The rows below come in pairs that one turn or mirror swaps. Which row does each named row swap with?
The rows were stretched afterwards, more along some directions than others.
K_811: [-23  -2 -26  15  23  21  17   2  -1  16   3 -13  27 -12  18  33  23   4]
K_267: [ -4  -9   9 -14  -9   6 -42   8   8  -4  12 -27   4  -2 -12 -45 -15  22]
K_796: [ -9 -21   1   3   7 -31 -25  12   1  24   6 -14  24  -8  24 -13  -8  27]
K_437: [ -9 -28   2   4  13 -33 -26  15  -1  22   3 -17  17  -6  18  -8  -6  34]
K_273: [ 25   8  33 -16  -4 -20 -28 -30  13  31  -3 -18 -14   2 -33 -46  -4  10]
K_186: [ -9  -2 -19  13  -6  -8 -31 -11   9  15  27  18  10  -1  20   4 -20  25]
K_120: [ -8 -25 -35  17   4   0 -55  15  17  11  12 -33  28 -18  14  20 -10  36]
K_830: [-15 -21  -8  -6  12 -43 -29  23  10  27   5 -24  18  -8  14  -3  -8  33]
K_34: [-20 -30 -22  18  -9 -22 -35 -14  11  31  26 -25  21 -24  21  20  18  10]
K_230: [ 11  12 -10  -4  39  -1 -25 -14   6  44 -11 -21  18 -11   4   7  22   9]
K_169: [ -8  -3   0 -11 -21   6 -44   6  -8  -6  20 -37  -2   7  -4 -38  -5  15]
K_479: [-30  18 -48   9  10  21   6  -4   4  10  32  -9  12 -19  20  34   8   6]
K_441: [  2 -34   9  -2 -10  -8 -40  31  17  -5  10 -25  21  -2  -3 -35  -8  32]
K_774: [ 16  11  -3  -4  40   3 -26 -17   8  44 -16 -17  18  -9   1   2  18   5]
K_198: [ 16   7  -3   4  37  10 -23 -15   7  41 -12 -11  28 -12   4   7  20   7]
K_283: [-13 -15   1 -10 -18  -1 -54  17   9   3  23 -34   5   5  -4 -29   1  28]
K_263: [-25  -6 -45  14   9   3  -3  19  17   9  24 -12  22 -15  21  40  13  18]
K_693: [ 17  10  -3  -2  35   4 -24 -15  10  38 -17 -21  21 -13  -1   1  13   7]
K_489: [-26 -26 -30  22   4  -9 -28 -21   5  29  14 -26  18 -20  17  34  21  15]
K_625: [-21   7 -39   9  14  17  13  14  -1   4  26 -21  13 -12  24  34  15  15]
K_110: [ 18  13  -3  -5  33   0 -20 -18   6  43  -8 -21  13 -14  -3  -2  14   6]
K_772: [-27  10 -28  17  26  23   8   8  -3   9  14 -19  14  -1  19  32  23   6]
K_212: [  4 -20  26  -6   5  10 -46  10   2  -1   2 -29  -3  16  -8 -33   6  27]
K_920: [ -6 -13  22 -15 -11  -3 -36  18  -1   1   2 -31  10   5 -16 -45   6  18]
K_331: [ -4 -32   1  -3   4 -39 -46  25   8  23  -2 -26  17 -10  -4 -20 -12  46]
K_853: [  2 -27  29  -8  -6   4 -30   8   1   5 -10 -28   5   4 -19 -48   3  20]
K_593: [ 25  13  28 -19   5 -16 -37 -36  13  37  -8 -14 -18   4 -32 -41  -1   6]
K_832: [ 26  11  31 -10  -2 -14 -23 -32  11  33  -7 -13 -12   0 -28 -39   1   9]
K_742: [ 27  12  28 -15   0 -13 -28 -33  10  34  -7  -8 -16   1 -30 -42  -1  10]
K_619: [-16   3 -26  12  28  20   6  14  -3   9  17 -19  10  -2  20  38  20  20]
K_214: [ 29   6  33 -16  -3 -15 -28 -29  12  34  -7 -17 -16  -1 -36 -45  -1  10]
K_958: [-14   6 -15   9  27  31  11   0  -4  10   5  -9  16   2   9  32  16  19]
K_695: [ 16  11   0  -2  38   2 -26 -12   7  41 -20 -21  20  -8   2  -1  17  10]
K_127: [  1 -16  16 -12  -8   4 -42  12   6  -6   7 -31  -2  10  -8 -40  -3  23]
K_5: [-29   0 -43  18   9  12  13   9  -1   6  29 -18  24  -9  27  37   8  21]
K_713: [  8 -19  29  -7   9  24 -39   2  -4   2 -10 -22   6  16 -15 -34   7  30]
K_890: [-27  10 -26   4   3   7  17  14  -4   8  21 -22  19 -14   8  24  19   7]
K_984: [-23 -27 -27  24   7 -16 -29 -14   8  26  16 -27  17 -18  22  35  20  14]
K_887: [ -3 -16  23  -2  -1  12 -33  14  -4  -2   3 -35  -1  10 -13 -41   7  21]
K_224: [-28  22 -44   1  -3  10   5   8  -9   2  35 -27   3  -6  17  23   3   8]
K_436: [ 27   7  35 -17   1 -17 -34 -23  16  31 -12 -14 -15   6 -40 -44  -6  17]
K_443: [-10 -22   4  -2  -7   3 -48   8   5  -2   8 -31  12  12  -1 -30  -3  29]
K_176: [-23 -18 -30  32   6 -14 -21 -23  12  29  20   1  37 -20  28  41  13   5]
K_933: [-11 -25   5   4  14 -26 -21   8  -1  21  -1 -11  26  -4  17 -12 -11  31]
K_747: [-28   7 -35   4   4   5   2  23   6   7  34 -20  23  -9  22  28   3  21]
K_239: [-25 -20 -30  17  -4 -20 -32 -11  13  29  17 -34  12 -21  16  29  16  14]

K_169 pairs with K_224
K_958 pairs with K_713
K_436 pairs with K_198
K_120 pairs with K_186
K_774 pairs with K_214

